In the data rows, 128 means zero.
Here is a table of points, one per row:
[188  85 170 157 156 212 133 107 131  62 194 144 138  97 154 125 147 138
 104 161  64  84 144 106 165 160 152 136  99 121 200 173 204  61 168 172
 153  74 131 147 150 100 177 137 134  57 165 236 181 159 231 107  75 138
 171  87 132 146 158  62 128 162 122 115]
[152 124 181  80 222 131  91 109 123  87 160 142  70 145 173  68  72 112
 181 115 111 146 202 145 107 119 135 122 152 184 133 108 117 125 177 114
  65 135 121  94 100 106 125 189 145  83  68 111 161 126 133 153 126 105
  95 171 162  81  30 102 125 189 152 112]
[130 144  82  46  97  56 152 114 122 126 139 133  53 181 104 145 142 119
 130 140  90 165  71 117  92 124 154 160 107  56 143  88 109  24 125 124
  78 158  94 134 127  84 115  58 119 159 123  86 110 131 169 131  54 109
 148 135 112  82  83 136 119 116  47 169]
[170 122  55 116 121  73  99 101  69 134 106 126 107 115  68 118 103 137
 115 141 111 120 196 113 151 126  65 123  69  95  63 109 121  27 148 123
  93 162 121 115 132 140  61 112 123 129 126 117 106 100  79  71  83 120
 120  49 102 138 141  72 116 110 175  74]
[ 76 102 134 141  97  47 150 118 123 147 157 136 175 126 225 138  95 103
  60 199 127 104 126 111 109 129 202  88 138 138 134 151 124  69 114 144
 234 180  75  67  91 103 185 123  95 106 162 136 140 120  15 135 124 105
 114 114 169 117 187 140 171 172 198 158]
[115 134  93 144  92 171 114 182 112  84  53 151  79 137 100  48 100  88
 162 161 108 101  95 118 155  84  94 149 146  93 139 115 143 185 132 140
 161 177 139 146 153 119 211 154 120  99 103 135 182  68 134 151 162  87
 114  33 210 146  88 152 186 110 104 122]
[196 104 126 105 111 155 110 160 205 108 172  94 140  77 149 142 152 150
 163 145 131 115 120 220 116 203  65 133 122  67 133 147 139 162 171  92
  73  89  81  67 172  87 167 144  99 158  93  99  97  81  86 159 181 122
 192 128 163 138  75 134 178 129 128 174]
[166  74 124  92 160 110 149 136 120  82  89 125 173  92  56 114 111  78
  59  66 119 117  78 119 148  74 107 105  82 187  97  82 120  97 129 104
 135 101 154 126 177 149 102 164 132  75 175 181 123  63  76 175 140 190
 145 186 127 103 155 223 106 144  73 157]
[ 96 168  32 120 204 131 138 175 103 173 113 101 153 115 117  77 156 185
 148 112 158  81  76  75 146 196  69 122  98 187 142  90 113  81 118 150
 184 103  97 163 122 116  86 172  71 176 176 118 149 169 116 149 127 171
 103 183 172 118 142 164 162 136  35 119]
[137 109 174 107 115 125 113 118 129 206 124 123 154 194 128 110 148 100
 204 137 151 132 155 149 156 114 143 190 110 166 234 237 160 122 106 114
 115 144 205  81 199  58  99 130 158 231 233 107 111  72 184 112 150 227
  48 121 135 174 204 174 146 171 108  53]
[141 186 125 188 218 175 162 186 157 110 109  93  39 143 135 200 128 104
  76 144 137 121 208 118 162 114 140  36 146 139 151  89 148 192 181 118
 157 108  29 191 180 128 150 113 154 147 140  98 176 164  20  96 124 182
 131 106  82  77 111 187 107 100 124 162]
[131 110 185 121 159 157 121 166 135 188 240 181 160 181  69 180  88 169
 103 128 112 152 133 172  88 138 103 143 155 113 150  86 180 156  93 111
 172 146 161 171 122 186  96 132 145  98  86 111 123 163  38 138 142 109
 136 115 128 150  74 101 100 111  81  72]
[153 219 123 120 150 128 179  78 118 130 150 142 147 115 172 105 172 143
 124 125 108  25 172  71  97 129 191 107 158  70  66 204 121 189 156 150
  69 206 161 169  83 135 105  91 148 108  91 152 190 141 111 155 124 169
 167 142  97 178 127 196  98 185 119 114]
[156  96  96 164 116 138  83 168 151 148  72 109 116 181  97  46  88 212
 101   0 135  55  61  97 137 108 159  43 112 122  97 145 107  83 133  68
 142 143 105 130 174  96 141 144 112 145  86 159 173 137 177 147 119  72
  82 151  36 102  79  83 136 126 136  84]
[149  54  68 112 165 162 144 123 189 166 117 194  78 136  94 131 169 146
 165 163 137 204 132 201 167 120 128 102 155 192  58 148 122 157  61 150
 120 135 102 128 175 104  92 101 109 157 135  56 152 165 200 203 225 105
 172 148 128 212 166 145 164  98 179 154]
[170 126 199 184 101 158 177 158 186 176  41  98 137 109  57 206  99 112
  93 206 140  98 128  75  90 149 115 192 130  86  85  74 129 126 133 102
 161 107 192 167  70  82 134 152 102 129  92  97  97 183 167  80 136 157
 103 178 166 173  85 117 128 128 172 140]
[148 113  80  82 114  55  79 168 145  93  58 185 185 126 174 150 166 175
 145 110 226 199 191  96 113 189 220 178 134 147 117 180 126 155 189 112
 163 168 147 161 103 205 156 145 142 108 161 154 166 109 145  72 132 110
 150 110  50 144 158  92 125 182  81 164]
[110 150 116 146 190  47 105  73 139 127  82 116 132 115 141 125 151 102
  94  86  97  93 159 121  94 106  74 167 128  99 209  85 159 133  70 130
 117 138  48  75 144 193 143 110 119  91  90 198 127  94 206 141 152 156
  74 173  98 150 113 100 123  44 104 150]
[140 180 127  76 110 142  94 141  93 152 213  57 170 114 125 120  89 120
 115 110 173 167 134 133  45 150  97  98  89 174 128 106  58 188  55 193
 126 108 160 150  60 123 173 129 148  96 197 102 101 103 155 117  31 134
 152  77  73 136 202 144 137  85 206 113]
[123  89 127 128 196 135 141 142  84 138 143  96 111  96 174 107  89 140
 144 141 108 189  37 140 217  41 123 194 205  55  96  94 122 183 164 132
 130 108 111  98  83 160  98 128  98 217 109 144  92 126 161 111 149  79
 110 132  94 115 200 163 142 125 190 131]
[ 94 126 198 189  87 168 174  83 108 103 117  63 105  62 156  86 196  63
 175  69 169 183 154 137 112  97 118 198  59 117 133 159 164  36  89 149
 141  95  97  59 111 182 127 151 173 133  85  37  91 135  74 127  98  59
 210  95 103 175 169 114 112  90  87 132]
[151 160 133 213 105  84 188 126  95 130 167 115 220 159  92 190 119  65
 152 164 134 125 142 135 114 169 189 105 107 168  79 122  88 116 186 132
  97 120 173 169 158 167 205  82 161 162  96 200 144 147 164 111  96  57
 115 175 206  59 171 144 160  85 140 136]
[ 66 113  71 179  55 169  52 129  64  81  81 162 149 176 136 175 107 164
 122 156 114 158  73 147 114 127 180 149 122 114 134 115 114 156  75 114
  50 123 116 116 101 115 113 126 164 151 134 153 119 151  44 109  96 219
 137 205 197 176  68 130 145 118 201  80]
[ 87 125 132 131  41  64 112  90 150 172 203  78  99  87  99 118 200 173
 191 108  73 118 134 153 179  45 128  80 109 127 141 150 129  98 149 199
 131  73 106 183  89 104 117 173 107  99  83  76 110  92 160  59 139 152
 118 140 105 120  70 130 118 121  65 166]
[147 174 193  99  70 203 196 110 158 151  98 198 129  36 193 114 197 135
 191 160 148 180  77  95  54 101  44 103 154 159 200 204 163 123 134 122
 116  69  99 161 113 147 129 130 172  76 122 204  42 186 176 208 169  70
  86  26  92  83  83 186  66 123 205  78]
[123 131 213 102  68 121  95  74 176 132  63 123  90 120 175 131 112 127
 101 146 129 137 161 105 163 186 113  49 182 119 139  85 137 115 117 137
  96 117 255 116 113 172 174 104 115 138 130 128 112 140  62 118 133 124
 127 137 154  97 255  56 146 118  46 145]
[ 47 189  98 149 116 140 104 139  88  28 174 179 155 207  71 122  94 159
  93  76 169 106 118 184 153 127 120 155 225 163  88  56 131 193 101  66
 143 163  86 113 154  89  53  79 130 101 129  77 150 132 169 103 110 160
 138 170 180  66 154  53  66 216 196 187]
[ 24  75 130  97 148 126 129 109 112 150 149 122 117 139 150 191  92  68
  70 114 107 108 107 132 139 158 157 155  89 127  94 183  34 230 108 122
 167 132 208  87 127 132  53 112  91 156 196 113  61 126 132 143 185  94
 126  96 109 130  36  85  74  90 108 121]
Along one direction, these points spread out more than along any other. Take the direction at right angles to it along which they spread out most. Go by this last direction. For each point below, how far along it does it lie, from 0 to 99? 50 is the average, and the first point above lies past it. One standard deviation of the points above along it is 16.
[170 126 199 184 101 158 177 158 186 176  41  98 137 109  57 206  99 112
  93 206 140  98 128  75  90 149 115 192 130  86  85  74 129 126 133 102
 161 107 192 167  70  82 134 152 102 129  92  97  97 183 167  80 136 157
 103 178 166 173  85 117 128 128 172 140] 55
[131 110 185 121 159 157 121 166 135 188 240 181 160 181  69 180  88 169
 103 128 112 152 133 172  88 138 103 143 155 113 150  86 180 156  93 111
 172 146 161 171 122 186  96 132 145  98  86 111 123 163  38 138 142 109
 136 115 128 150  74 101 100 111  81  72] 47
[115 134  93 144  92 171 114 182 112  84  53 151  79 137 100  48 100  88
 162 161 108 101  95 118 155  84  94 149 146  93 139 115 143 185 132 140
 161 177 139 146 153 119 211 154 120  99 103 135 182  68 134 151 162  87
 114  33 210 146  88 152 186 110 104 122] 38
[123  89 127 128 196 135 141 142  84 138 143  96 111  96 174 107  89 140
 144 141 108 189  37 140 217  41 123 194 205  55  96  94 122 183 164 132
 130 108 111  98  83 160  98 128  98 217 109 144  92 126 161 111 149  79
 110 132  94 115 200 163 142 125 190 131] 32
[170 122  55 116 121  73  99 101  69 134 106 126 107 115  68 118 103 137
 115 141 111 120 196 113 151 126  65 123  69  95  63 109 121  27 148 123
  93 162 121 115 132 140  61 112 123 129 126 117 106 100  79  71  83 120
 120  49 102 138 141  72 116 110 175  74] 53
[149  54  68 112 165 162 144 123 189 166 117 194  78 136  94 131 169 146
 165 163 137 204 132 201 167 120 128 102 155 192  58 148 122 157  61 150
 120 135 102 128 175 104  92 101 109 157 135  56 152 165 200 203 225 105
 172 148 128 212 166 145 164  98 179 154] 18
[188  85 170 157 156 212 133 107 131  62 194 144 138  97 154 125 147 138
 104 161  64  84 144 106 165 160 152 136  99 121 200 173 204  61 168 172
 153  74 131 147 150 100 177 137 134  57 165 236 181 159 231 107  75 138
 171  87 132 146 158  62 128 162 122 115] 67
[148 113  80  82 114  55  79 168 145  93  58 185 185 126 174 150 166 175
 145 110 226 199 191  96 113 189 220 178 134 147 117 180 126 155 189 112
 163 168 147 161 103 205 156 145 142 108 161 154 166 109 145  72 132 110
 150 110  50 144 158  92 125 182  81 164] 76
[ 96 168  32 120 204 131 138 175 103 173 113 101 153 115 117  77 156 185
 148 112 158  81  76  75 146 196  69 122  98 187 142  90 113  81 118 150
 184 103  97 163 122 116  86 172  71 176 176 118 149 169 116 149 127 171
 103 183 172 118 142 164 162 136  35 119] 42
[ 47 189  98 149 116 140 104 139  88  28 174 179 155 207  71 122  94 159
  93  76 169 106 118 184 153 127 120 155 225 163  88  56 131 193 101  66
 143 163  86 113 154  89  53  79 130 101 129  77 150 132 169 103 110 160
 138 170 180  66 154  53  66 216 196 187] 43
[ 94 126 198 189  87 168 174  83 108 103 117  63 105  62 156  86 196  63
 175  69 169 183 154 137 112  97 118 198  59 117 133 159 164  36  89 149
 141  95  97  59 111 182 127 151 173 133  85  37  91 135  74 127  98  59
 210  95 103 175 169 114 112  90  87 132] 49
